(in the rows, 128 means zero)
Each path below is one point turned by a fixed rotation once a step. After each direction that follows a path, write how fast that rotation turns it, in degrees per step (0 if it stays still).
Each turn is a multiple of 5 degrees from 10 to 175, or 0.
Each row of a path follows its step; steps can be skipped.

step 0: [125 127 128 130 134 130 129 124 125 122 132 135 121 130 129 126 125 124
 129 123 122 124 132 126 124 130 126 126 136 129 124 140 124 147 125 121
 120 126 123 131 136 127 126 135 128]
step 3: [127 131 120 130 122 137 133 130 133 131 126 132 127 133 130 135 131 127
 127 122 125 133 135 136 132 136 129 124 131 125 112 131 127 129 121 131
 136 123 123 120 122 131 122 123 126]
step 4: [131 123 118 131 120 123 128 132 120 133 139 130 129 128 135 122 123 129
 116 137 128 129 129 129 123 129 127 130 126 132 132 127 126 143 125 131
 134 131 128 125 136 124 127 129 122]
step 22: [130 130 128 118 124 130 126 131 124 128 132 134 117 127 132 136 130 135
 126 133 128 137 128 131 133 135 135 130 129 124 115 120 127 130 125 129
 130 125 124 124 122 117 125 129 135]
step 23: [122 123 118 128 125 125 126 134 127 126 132 126 137 126 124 126 134 129
 128 129 125 137 131 135 132 129 123 128 122 133 138 132 119 138 129 137
 125 127 134 120 133 120 133 123 130]
step 24: [130 129 122 131 122 143 122 126 131 127 127 121 126 128 133 130 126 135
 126 125 137 124 133 130 131 128 117 135 126 125 124 120 129 123 128 138
 123 125 122 119 127 133 125 131 123]
step 26: [132 127 131 119 130 124 133 132 129 118 131 133 127 119 131 135 130 125
 140 124 124 128 129 129 129 132 123 137 134 133 127 115 126 132 130 124
 123 126 131 120 133 129 122 131 118]
Directions:
[126 126 130 127 129 126 128 127 128 129 129 128 128 132 133 126 128 128
 127 130 128 128 131 129 126 129 130 128 123 129 130 128 128 128 128 128
 128 128 129 127 130 128 129 128 131]
155
[130 127 126 127 128 130 128 125 127 128 131 127 127 128 128 128 125 126
 125 128 128 126 129 126 127 129 125 129 128 126 131 131 131 128 127 129
 127 127 127 129 128 130 128 127 129]
90
[130 127 128 128 129 126 125 128 129 129 126 128 130 129 129 128 129 128
 129 124 129 129 128 127 130 125 127 126 129 128 130 131 126 130 125 128
 130 128 128 128 129 129 129 124 130]
175
[129 125 127 127 130 123 126 127 128 126 130 127 128 124 130 129 129 127
 127 129 127 128 129 128 130 129 129 126 129 126 129 126 129 129 129 128
 128 127 129 129 126 125 129 128 125]
100

step 0: [128 134 122 126 129 130 130 131 125 129 125 121 117 135 122 128 125 120
 131 126 133 125 131 129 139 114 116 122 128 121 137 128 125 125 128 123
 135 133 124 128 132 124 136 139 124]
step 1: [130 130 134 133 129 127 130 123 127 121 121 126 117 137 132 132 136 126
 117 132 130 127 135 121 126 117 139 122 127 129 134 127 120 126 123 121
 128 127 124 120 140 127 127 135 122]
step 3: [130 131 130 128 122 132 129 129 121 122 116 119 113 138 122 126 125 125
 131 138 121 137 123 124 128 124 129 130 131 131 130 123 132 122 122 128
 134 125 133 136 136 122 136 124 128]
step 4: [129 126 126 128 119 131 121 125 126 128 130 126 107 131 130 140 138 136
 129 136 125 123 127 130 129 119 129 126 132 137 125 134 125 124 130 125
 139 132 132 126 129 134 127 130 133]
step 6: [130 116 128 129 125 130 128 126 114 119 129 124 125 133 133 121 124 131
 130 126 130 138 122 135 124 117 132 129 127 139 125 130 122 125 117 131
 127 131 132 134 132 140 127 125 132]
step 21: [130 132 129 125 129 144 127 131 119 124 132 133 120 138 127 126 128 127
 128 142 128 127 123 123 129 115 125 132 131 133 133 123 126 129 132 128
 129 127 119 130 130 117 136 121 128]
step 24: [136 116 117 126 128 136 122 124 124 115 128 127 125 139 129 129 131 124
 127 128 125 129 120 128 119 119 138 136 123 132 129 128 137 130 121 121
 127 132 127 131 134 127 125 122 129]
Directions:
[129 129 125 126 129 128 129 126 126 128 130 128 126 127 126 129 132 130
 130 130 127 129 126 126 130 131 128 127 129 127 129 129 130 127 128 126
 128 130 127 132 127 126 127 128 127]
85
[132 129 127 129 126 126 127 130 128 126 128 126 127 128 125 131 125 127
 131 128 128 127 126 128 126 129 130 129 127 127 127 127 129 130 127 129
 130 127 129 129 128 128 128 124 126]
85

step 0: [123 134 117 132 126 136 121 120 133 133 127 124 119 127 132 131 125 130
 120 130 134 123 130 128 122 132 119 126 126 130 134 124 126 130 122 130
 139 141 123 124 118 136 120 135 123]
step 1: [134 129 126 134 123 126 134 126 132 136 119 137 124 126 122 132 132 125
 128 121 131 137 131 131 124 135 125 140 135 116 132 114 123 126 123 137
 137 125 128 127 125 128 132 130 123]
step 4: [124 129 126 134 134 130 131 136 123 137 129 127 128 136 124 138 124 134
 141 126 135 130 132 132 137 130 137 138 130 125 119 128 135 121 126 129
 133 129 121 134 140 129 119 126 130]
step 7: [132 129 136 130 130 137 128 132 134 133 135 120 140 133 136 125 122 123
 126 120 128 127 127 130 130 129 128 135 138 118 140 121 131 129 129 135
 130 138 127 137 126 135 125 133 124]
step 9: [124 127 128 135 132 133 128 129 122 125 123 132 136 134 132 130 124 128
 125 124 139 136 131 125 126 136 130 129 119 119 121 119 125 136 124 126
 124 126 136 131 114 136 124 136 137]
step 11: [118 127 134 135 122 122 133 132 125 135 132 133 132 127 125 140 128 141
 132 128 120 135 134 121 126 132 130 131 125 130 120 135 130 130 132 128
 127 138 132 120 119 139 129 123 124]
step 23: [119 124 121 120 118 115 124 133 126 121 135 128 122 126 126 126 134 123
 120 132 131 125 123 124 143 128 126 130 137 131 136 129 132 125 129 126
 135 127 124 123 127 132 137 125 136]
Directions:
[129 126 126 131 129 127 127 127 127 127 129 128 130 130 129 128 129 128
 127 129 128 127 127 127 129 130 124 128 126 127 128 124 124 127 129 131
 130 128 129 127 126 127 129 126 128]
45
[129 129 126 130 125 129 131 128 132 129 130 127 128 130 128 130 128 128
 129 128 129 128 126 128 126 130 129 129 127 125 126 126 130 130 127 129
 128 128 127 130 128 128 124 127 126]
10
[128 127 127 125 129 128 126 125 127 127 129 128 129 127 132 125 131 129
 127 124 128 130 128 127 124 130 128 129 127 126 130 128 129 128 127 128
 128 128 126 128 128 129 126 128 128]
40

step 2: [130 128 131 121 121 130 138 130 125 122 131 129 125 128 120 131 121 121
 125 137 123 139 134 130 123 123 127 131 122 128 129 123 124 122 123 132
 134 128 126 122 126 124 143 137 134]
step 10: [121 133 120 123 122 124 132 122 126 123 123 136 122 131 128 116 130 130
 144 126 133 129 132 123 131 131 137 133 126 133 121 131 128 132 131 126
 132 130 134 124 122 129 123 116 127]
step 13: [131 131 128 132 134 134 134 141 132 124 129 125 137 129 124 117 124 122
 131 126 125 131 122 125 129 137 131 119 125 119 121 126 123 120 127 130
 138 129 133 133 131 119 131 125 132]
step 14: [132 128 138 133 131 127 127 135 128 126 120 138 122 119 129 124 135 135
 133 122 130 126 123 125 118 138 129 133 127 120 126 131 129 126 131 130
 132 130 120 129 118 125 116 126 127]
step 15: [130 127 122 136 137 125 129 139 127 139 126 123 133 133 123 124 143 127
 134 127 115 131 127 123 125 129 134 123 134 128 122 131 123 130 130 121
 129 125 122 127 125 134 126 124 130]
step 19: [134 128 128 138 122 121 126 121 129 129 134 120 127 119 129 122 139 127
 124 122 122 137 129 130 123 117 137 133 126 131 123 120 128 125 127 127
 131 130 126 115 126 124 128 129 128]
step 26: [125 125 121 135 129 127 126 117 125 133 133 125 128 136 129 128 122 138
 129 126 121 127 131 121 137 118 138 132 123 129 125 134 134 134 124 126
 120 123 135 130 125 132 122 122 136]
Directions:
[128 126 129 129 127 128 128 131 129 129 127 130 128 126 123 129 132 129
 125 125 128 129 127 129 128 129 129 126 128 131 128 129 129 128 127 131
 130 128 128 128 127 128 130 128 127]
20
[130 127 129 131 129 129 127 125 128 129 126 128 129 127 129 130 129 128
 129 127 129 131 126 126 127 128 126 129 131 131 127 131 126 129 129 126
 126 129 129 128 127 129 127 130 131]
100

step 0: [133 129 128 127 121 125 126 135 128 133 130 131 125 133 122 128 134 125
 137 128 132 135 129 130 129 121 131 125 128 134 136 133 123 129 126 126
 130 124 128 118 129 129 141 130 121]
step 4: [137 122 121 134 129 130 127 128 128 118 127 129 132 131 128 135 123 123
 122 128 129 132 134 137 128 128 138 133 120 122 125 124 131 119 126 130
 131 123 127 125 133 130 127 126 130]
step 12: [119 128 121 133 135 129 136 135 133 134 126 122 132 125 123 130 128 133
 121 121 125 134 133 121 128 122 127 125 131 120 136 127 129 128 129 130
 133 130 133 126 132 130 126 123 123]
step 14: [136 132 124 127 125 124 122 134 123 120 129 135 128 134 130 127 123 138
 126 131 126 124 115 131 121 127 121 131 124 130 129 126 127 128 131 130
 134 131 123 132 129 130 122 123 125]
step 15: [124 129 129 123 128 123 126 126 135 130 122 119 130 116 130 124 133 128
 132 133 128 133 130 119 125 118 129 124 122 127 135 133 126 126 133 129
 136 130 128 129 133 124 124 128 128]
step 24: [124 125 125 123 121 133 123 126 132 131 123 121 127 125 123 136 128 135
 126 136 126 123 129 121 129 128 118 129 129 133 128 138 129 126 130 132
 129 129 119 132 122 128 125 126 135]
step 27: [128 127 120 128 122 134 134 127 136 132 129 123 120 125 130 132 123 125
 125 135 128 124 121 126 120 133 122 125 137 123 134 127 132 127 129 129
 133 126 127 124 117 131 132 132 130]
Directions:
[127 128 129 128 130 129 128 128 127 129 129 129 130 125 127 132 127 126
 127 126 131 126 126 128 127 127 126 127 128 126 128 129 130 126 126 127
 125 128 127 125 128 127 129 132 128]
45
[129 127 127 124 128 127 125 127 129 131 125 129 127 128 130 129 128 125
 129 131 127 130 130 130 129 126 130 127 128 129 130 126 127 127 128 127
 127 129 129 127 129 124 127 128 130]
170
[129 129 126 129 130 127 128 129 129 130 126 126 129 126 129 127 128 128
 130 128 126 129 129 123 130 126 126 130 129 129 128 129 125 126 127 127
 127 130 128 126 125 130 129 128 126]
115
[127 125 126 130 130 130 128 128 128 129 127 128 129 129 127 129 131 129
 125 127 130 128 128 127 128 129 131 130 127 131 131 131 126 127 127 129
 126 128 129 127 130 128 126 129 130]
85
[129 129 128 129 129 130 128 125 130 128 131 127 126 129 129 127 128 129
 127 127 127 126 132 128 128 131 123 126 126 127 130 128 126 129 128 128
 127 129 128 126 127 126 128 127 129]
100
